Small tables with named rows and columns. After each table, cells are looked up by row and column.

Table Fad
cols = Pokuza, Dava, Dabas, Lodoseg, Mudit, Tekidaf, Nad, Rute, Sabutap
Rab: [158, 230, 80, 146, 149, 173, 116, 172, 121]
Zopon: [80, 131, 75, 201, 145, 194, 186, 182, 79]
Pasetak: [84, 76, 145, 86, 149, 102, 144, 149, 172]
Guf: [169, 158, 158, 102, 144, 143, 106, 114, 162]
Lop: [183, 24, 165, 209, 175, 202, 188, 102, 184]
Tolar: [187, 139, 84, 119, 138, 165, 104, 66, 151]
Fuvived: [165, 209, 68, 23, 154, 119, 147, 42, 184]

Rab, Rute => 172
Tolar, Dava => 139
Zopon, Pokuza => 80
Lop, Sabutap => 184
Rab, Dabas => 80
Tolar, Nad => 104
Guf, Dabas => 158
Fuvived, Nad => 147
Rab, Sabutap => 121
Zopon, Mudit => 145
Fuvived, Mudit => 154
Guf, Pokuza => 169
Guf, Sabutap => 162
Tolar, Dabas => 84
Zopon, Dabas => 75
Pasetak, Tekidaf => 102
Which row has the largest Tekidaf? Lop

Logul:
|  | Fadu | Fese | Gurove | Tof | Norum | Zite |
|---|---|---|---|---|---|---|
| Bokiziv | 38703 | 64470 | 67882 | 21476 | 25361 | 47269 |
| Tefup | 38952 | 63433 | 66950 | 22401 | 26161 | 47730 |
| Pev | 46866 | 72568 | 47652 | 15895 | 77687 | 50227 |
| Gov | 52992 | 91980 | 38607 | 63932 | 74650 | 70060 |
| Fel | 44052 | 84541 | 58238 | 70152 | 23510 | 67669 |
| Fip | 66014 | 24437 | 50746 | 38366 | 85177 | 41112 |
| Fug | 53492 | 91885 | 38000 | 63992 | 74852 | 72394 |

What is the Zite of Gov in Logul?
70060
What is the Fadu of Gov in Logul?
52992
What is the Fadu of Fug in Logul?
53492
What is the Fadu of Pev in Logul?
46866
What is the Norum of Pev in Logul?
77687
What is the Fese of Tefup in Logul?
63433
What is the Zite of Fip in Logul?
41112
What is the Fese of Fug in Logul?
91885
What is the Fadu of Bokiziv in Logul?
38703
What is the Fadu of Fel in Logul?
44052
What is the Fese of Fip in Logul?
24437
What is the Norum of Bokiziv in Logul?
25361
What is the Zite of Tefup in Logul?
47730
What is the Norum of Fel in Logul?
23510
What is the Tof of Pev in Logul?
15895
What is the Zite of Fel in Logul?
67669
Which row has the largest Fadu? Fip

Nutud
        Keke  Vip  Nila  Vifo  Sar  Sus  Muzuruf  Perog
Lirina    86  212    86   124  183   77      170    136
Lib      198  170   198    67  146   50      179    175
Kudefa   206  253   206     9  160   33      167    224
Setavo   133  135   133   134  134  134      134    134
Tifu     115  179   115   120   80  130      240    198
Vel      202  152   202   127  148   75      206    109

Sus of Setavo = 134
Perog of Lib = 175
Perog of Setavo = 134
Vip of Lirina = 212
Nila of Lib = 198
Nila of Vel = 202
Vip of Lib = 170

Lem
|  | Safo | Dis |
|---|---|---|
| Kita | -3.469 | 4.457 |
| Kep | 2.516 | -1.206 |
| Tep | 2.643 | 6.996 |
| Vor | 4.267 | -5.882 |
| Tagil | -3.567 | 5.354 |
| Sutenu | 0.519 | -2.700 |
| Dalun | 5.451 | -1.551 |
| Bipu | 1.680 | -0.947 |
| Fovagi | 0.268 | 1.534 |
| Bom | -1.769 | 0.420 |
| Musi | -3.842 | -2.036 |
| Pefalil | 0.115 | -3.866 |

Tep, Dis => 6.996
Musi, Dis => -2.036
Kep, Dis => -1.206
Bom, Dis => 0.420
Tep, Safo => 2.643
Fovagi, Dis => 1.534
Bipu, Safo => 1.680
Fovagi, Safo => 0.268
Bipu, Dis => -0.947
Sutenu, Dis => -2.700
Kep, Safo => 2.516
Tagil, Safo => -3.567
Vor, Safo => 4.267
Dalun, Safo => 5.451
Bom, Safo => -1.769
Musi, Safo => -3.842
Kita, Safo => -3.469
Tagil, Dis => 5.354

Table Melafi
cols = Rugosel, Maba, Gosot, Guve, Vone, Lodebe, Zosulor
Tedapa: [49.51, 52.73, 25.74, 51.73, 97.81, 41.11, 56.65]
Robusu: [66.72, 58.63, 89.02, 53.05, 43.80, 66.07, 62.28]
Kasubus: [45.96, 53.85, 21.92, 58.74, 71.96, 45.07, 50.68]
Rif: [60.59, 55.54, 63.21, 49.56, 76.89, 54.06, 62.31]
Gerovak: [61.71, 59.82, 82.15, 61.88, 15.22, 70.55, 54.80]
Nemasa: [55.05, 53.75, 43.22, 49.55, 92.25, 46.05, 60.01]
Govik: [52.04, 56.98, 48.71, 63.02, 36.55, 58.63, 50.37]
Kavi: [55.48, 58.20, 61.33, 63.06, 26.04, 63.65, 51.69]
Vif: [64.56, 57.20, 78.89, 51.11, 60.01, 60.97, 62.62]
Zimit: [64.60, 57.30, 79.58, 51.26, 58.93, 61.40, 62.59]
Pid: [45.43, 53.65, 19.67, 57.96, 78.96, 43.23, 51.25]
Ledobo: [54.57, 53.73, 41.84, 49.84, 93.23, 45.88, 59.89]
Mun: [67.39, 59.28, 93.11, 54.83, 34.31, 69.39, 61.64]

Rugosel of Gerovak: 61.71
Lodebe of Mun: 69.39
Rugosel of Robusu: 66.72
Gosot of Kasubus: 21.92
Guve of Robusu: 53.05
Gosot of Nemasa: 43.22
Zosulor of Mun: 61.64
Which row has the largest Rugosel? Mun

Dati:
|  | Baf | Kiferum | Rapazud | Kav | Nug |
|---|---|---|---|---|---|
| Mapome | 4041 | -66302 | 8177 | 46884 | -88421 |
| Vilera | 79043 | -90619 | 56649 | 25396 | -1450 |
| Mam | -65762 | 85747 | -53991 | -42071 | -10874 |
| Keva | -75895 | 79035 | -61172 | -30847 | -3035 |

What is the Baf of Keva in Dati?
-75895
What is the Kav of Mapome in Dati?
46884
What is the Nug of Mam in Dati?
-10874
What is the Baf of Mapome in Dati?
4041
What is the Kiferum of Vilera in Dati?
-90619
What is the Kav of Vilera in Dati?
25396
What is the Rapazud of Vilera in Dati?
56649
What is the Kiferum of Mapome in Dati?
-66302
What is the Nug of Keva in Dati?
-3035
What is the Kiferum of Mam in Dati?
85747
What is the Rapazud of Mapome in Dati?
8177
What is the Nug of Vilera in Dati?
-1450
What is the Rapazud of Mam in Dati?
-53991
What is the Baf of Mam in Dati?
-65762

